Rows are one point carried round by a steady rotation, each followed by how many ticks it has turned.
The counts run from 0 to 166.
[121 121  96 167 143  94 131  65 128 148 137 124 110 138 133 129 125  99
 151  95 151 121 143 157 141  99 163  92 104 120 100 179 151 152  82 140
 105 199 141 142 129 112 136 141 143 143 115 122 121 112 100 145 133 144
 130 118 154 108 145 124  92 108 211  93 170 150 129 143 134 117  87  80
 162 105 152 101]
107
[115 131 173 106 126 138 140 116 125 124  99 120 149 158 133 134  55 137
 143 109  75 176 134 165 137 104 147 148 159 157 134 148  99 153 186  91
  90  74 117 131 101 138 147 106 133 137 145 147 111 137 150 102 117 114
 144 158  72 134  89 125 160 139 154 151 109 144 168 149 157 143 121 175
 174 113 150 162]
21
[126 120 166 115 123 107 142 115 169 183 193  99 146 154 123 163 114 140
 134 143  94  98 202 146 111  98 152 100 110 174  78 121 100 158  89 116
 130 144 169 117 138  94 151 115 128 135  96 108 154 159 167 161 100 116
 134 143 127 120 122 117 146 112 120 105 149 108 102 121 170  85  92 118
 120 109 146  85]
32
[142 137 120 121 139 147 116 142 158 132 123 119 156 121 109 169 146 157
 115 132 125 132 103 148  94 130  71 157 109  86  98 126 113  92 176 158
 125  92  98 128 101 148  67 117  94 139 136 123 138 110 110 102  79 119
 178 124  99 141 120 101 178  94  69 172  93  97 144 103 147  78 110 123
 112 134 130 100]
125
[137 120 166 103 116 136 158  72 106 123 185 128 134 150 101 130 103 178
 101 128 114 136 143 125 136 110 174 152 180 141 162 136 158 148 169  93
 121 116 113  78 117 168  89 105 167 113 125 152 118  99 150 131 102 107
 102 102 131 154  49 139 122 125 117 116 123 104 132 149 154 158 125 131
 185 154 132 119]
63
[126  60 144 127 126 148 129 101 160 149 201 107 133 142 159 151 116 123
  90 140 134  94 138 144 104 127 151 121 134 135 149 121 118 104 107 142
 132  61 100 115 150 124 157 104 145 189  76 114 139 163 142  96 138  85
 134 146 119 121  97 125 126  98 103 172 154 145  88 159  89  76 151 154
  78 132 134 151]
135
[130 176 116 118 126 107 119 150 101 143  88 128 133 163 122 133 108 148
 190 118 126 176 138 192 150 104 131 105  69 185  89 139  88 101 118 124
  82 140 113 109 117  95 132 158 125 106 154 125 101 112 114 105 130 132
 150 159  99  82 114 125 168 140 154 114 114 143 148 110 209 138  90 162
 153 133 141  93]
157
[121 163 131 127 136 128 138 118  93  56  68 160 117 140 116  97 108 115
 145 133 118 200 100 100 147 146 136 153 146 145 163 152 155 147 152 115
 137 120 120  89 100 149 103 101 149  92 137 154 114  89 124 122 167 122
 117 123 111 132 132 163 119 191 147 119  95 138 147 125 111 164 164 175
 201 138 106 139]
153
[114 136 103 124 137 129 100 100 118 139 141 130 133 139 144 140 119 164
 126 115 151 141 113 206 155 103 137 130 104 126 113 160 104  64 144 118
  70 107  93 114 118 134 138 152 145 152 136 133  94 104  79  63 106 127
 155 144  96 118  75 117 146  91 139 162 146 145 153 146 156 108  83 135
 123 163 159 111]
59
[120  78 127 150 136  97 153 112 133 102 128 124 105 102 127 109 116  82
 121 117 145 136 125 110 175 125 152 108 156 113 143 127 182 151  90 116
 140 139 158 152 126 124 153 123 160 158 117  95 138 116 101 135 170 148
  80 143 139 110 153 172  58 155 171  97 181 169 139 156  87 155 141 102
 126  99  86 137]
5
[126 122 102 122 146 100 101 124 154 120 194 108 113 177 150 102 159 138
 142 106 133  94 141 158 108 106 189  67 106 122 140 132 134 145  84  86
  99 160 132  95 148 113 131 114 148  96  73 120 141 164 155 126 143  71
 137 118 118 102  88 156 163 155 178 120 114 158 100 115 160 108 123 125
 138 104 164 121]
68
[145 151  95 151 105 188 128 134  87 101  76 152 121 125 132 123 151 109
 129 127 168 142 116 117 118 163  91 189  90 168 136 146  97  69 137 194
 158 123  81 102 131 101  84 125 107 135 121 129  96  81 111 122 133 146
 139 135 124 106 141  90 108 130 107 130  99 110 125 118 129 124 137 162
 117 165 101 128]
50
[138  96 136 140 105 149 172 100 164 119 145 106 129 122 112 138 126  96
 109 152 120 105 159  67 108 143 115 144 171 131 132 118 179 162 105 163
 195 148 149 129 134 129  95  91 117 128  76 102 154 134 157 179 139 129
  97  98 165 163 176 115  97 139  93  86 129  86 111 122  79 104 172  97
 150 113  92 118]
39
[113  95 152 137 114 138 167 115 127 104  64 129 122 123 142 116  55  46
 123 113 122 163 133 125 140 127 112 149 145 143 112 130 135 124 131 157
 156  77 136 171 108 108 170 122 132 158 127 107 122 138 110 112 170 148
 132 154 121 116 180 127  80 141 166 141 155 152 137 158  83 132 146 132
 111 108  95 173]
46
[141 113 103 141 114 163 116 104 130 159 174 106 133 101 100 143 189 144
  89 150 181  77 139 133 124 129 131 143 119 134 135 129 173  88  96 180
 150 153 110 126 146 126  79 156 135 157  99 107 136  95 102 135 113 127
 116 105 164 104 112 113  68  96  97  86 169  90  94 142 117 104 111  91
  91 158 104  94]
0
[114  92  93 149 130 133 108 104 155  87 122 133 103 110 140 110 155  80
 130 109 159 128  78 136 142 136 131  76 123  86 149 143 173 108  79 131
 136 172 139 128 143 116 138 119 154 145  91 102 131 136 102 116 201 131
 107 141 141  95 163 164  91 156 165 140 160 178 112 129  81 116 149 117
 103 104 111 133]
143
[148 173 125 158 128 131 136 147 109 128  55 116 130 137 108 102 150 105
 138 141 149 144 106  97 125 129 120 154 124 118 132 135 148 179 123 139
 117 166 137 133 108 126  72 156  77  94 138 152 142  85 129 175 102 137
 135  82 139 143 148 131 118 132 166  89 107 115 179 150 158 169  98 105
 196 127 101 129]
114
[120 140  94 139 109 167 119 115  88  80  86 160 118 132 134 123 156 134
 135 118 159 173  88 124 124 162  96 181 108 145 160 159 124  71 152 188
 145 110  84  89 134 138  77 117 137 115 127 146 102  88  94  87 161 140
 130 129 124 115 144 118 128 163 106 152  95 127 124 107 112 122 164 154
 128 166 117 112]
51
[100 134 122 110 106 103 157 100  89 140 127 151 122 136 116 147  68 153
 166 117 121 161 172 171 163 114 156 144  95 192  98 160  85  98 141 142
 104 133 134  85 113 113 163 142 147 136 147 112  87  96 110  80 130 166
 131 169 127  97 100 131 137 123 131 116 149 125 134 124 172 111 116 151
 169 137 164  80]
57
[103 141 135 115 131 127 122 151 115 108 102 130 129 157 146 106  72 148
 156 117  93 178 117 171 128 113 142 122 119 165 132 113  82 131 138  92
  70  76 106 116 111 118 148 117 134 130 137 130 111 151 144  91 142 111
 150 164  64  96  90 139 174 145 159 147  90 157 165 133 172 151 117 181
 148 109 150 151]
20
[140 110 122 117 146 136 116 120 115  93 198 133  99 118 120  97 171 145
  96 124 158 121 110 132 164 118 169 112 151 135 194  99 192 124  88  86
 116 144 130 101 148 126  97 121 167 124  89 122 126 118 132 146 150  91
  79 115 130 112  88 180 105 149 153  95 143 139 103 145 114 158 137 128
 141 148  97 134]
103
[153 152 135 100 123 128 131 161  98 121 120 146 133  97  79 166 158 162
 125 144 143 147 157 118 179 143  73 167 109 151 111  94 135  72 128 176
 145 130 124 116  90 117  75 148 112 124 167 107 132  79  68 141 127 155
 132 142 143 116 147 148 134 122  53 108 141  81 141  94 149 101 130 121
 122 149  96  75]
90
[128  99 125 107 129 121 117 145 151 178 201 100 139 139 124 160 150 150
 107 150 135  76 176 184 120 109 127 102  97 158 102  91 107  67  90 144
 119 122 122 129 145  87 139 134 129 160 107  85 130 159 114 112 113 116
 149 172 119  87 105 115 133 101 104 133 164 128  75 110 142  72 118 115
  51 107 137  94]
133
[129  79 156 130 125 157 154  99 146 144 170 116 145  99 124 144 127 115
  72 141 145  98 141  98 152 133 131 152 189 100 148 106 187 117 138 136
 155  83 138 151 127 143 112 108 153 181 105 116 142 130 126 138 118 134
  98 106 149 141 109 108  69  95 105 128 165 118 119 173  83 119 135  84
 103 128  78 143]
137
[124 166 133 129 135 141 131 119 152 144 116 123 165 147 108 154 111 150
 139 122 115 151 141 154 108 136  84 174 115 114  76 159  98 125 176 165
 123  90  99 123 105 140  96 138  86 139 138 127 126 123 110 107  76 135
 182 135 123 155 126  89 171  84  84 159  83 102 153 114 162  81 100 120
 123 127 150  97]
124
[145 120  82 151 132 130 131  83 139 107 156 134 104 137 122 119 184 121
 139 112 181  94 131 107 107 147 139 119  99 129 136 161 164 117  81 177
 179 190 129  99 171 124 115 115 137 122  70  90 124 109  99 141 167 120
 100 122 158  96 157 143  98 151 119 101 152 132  66 114  96  80 176 115
 123 139 114  76]
141
[128 128 143 106 118 152 158 151 104 110 103 128 158  89  77 185 123 142
 106 145 135 157 138 105 164 156  81 193 133 131 113 103 146  96 173 149
 149 100 139 121  82 134  79 137 114 151 179 107 139  79  96 133 132 167
 117 144 144 137 149 137 106 119  45 115 116  94 154 111 135  98 129 135
 140 150  95  91]
89
[117 126 149 116 120 148 139 108  90 133 180 129 132 142 125 123 117 160
  92 140 121 134 131 154 146 116 179 146 184 156 187 107 129 123 159  91
 108  76  84  84 117 147 103 115 158 118 117 169 114 117 137 110  99  84
 116 108 105 142  36 142 119 117 136 135 111 119 148 173 153 151 133 147
 169 157 125 162]
62
[ 97 148 137 123 156  97 104 165 150  96  71 127 120 135 132 134  99 118
 162 102 102 168 101 134 138 105 101 108 137  88 105 129 124 157 138  77
 100  98 141 151  90 133 150 125  97 123 148 133 129 160 126 114 161 122
 159 162  79 119 158 156 177 146 166 159  90 173 162 110 145 141 112 134
 138  82 131 149]
119
[135 113 143 118 142 108 151  99 114 107 170 134  98 119 113  93 133 127
 127 127 132 119 132 124 154 128 174 110 153 152 184 105 184 166  97  81
 134 163 152  98 135 138 128 111 176 101  90 120 129 120 139 143 157  89
  63 120 140 114 118 159  91 167 163  72 150 136 106 151 123 160 145 132
 169 132 107 133]
104
[126 100 158  74 127  98 169 126 159 133 171 108 138 110  77 178 100 166
 143 129  76 145 170 124 170 128 124 126 133 131 106 104 147 147 134 108
 140 120 181  96  83 138 131  95 144 158 141  86 160 139 123 143 133 156
 101 159 143 136 144 160 165 121  63 117 146 107 114  98 140  80 134 116
 153 114 134  57]
130
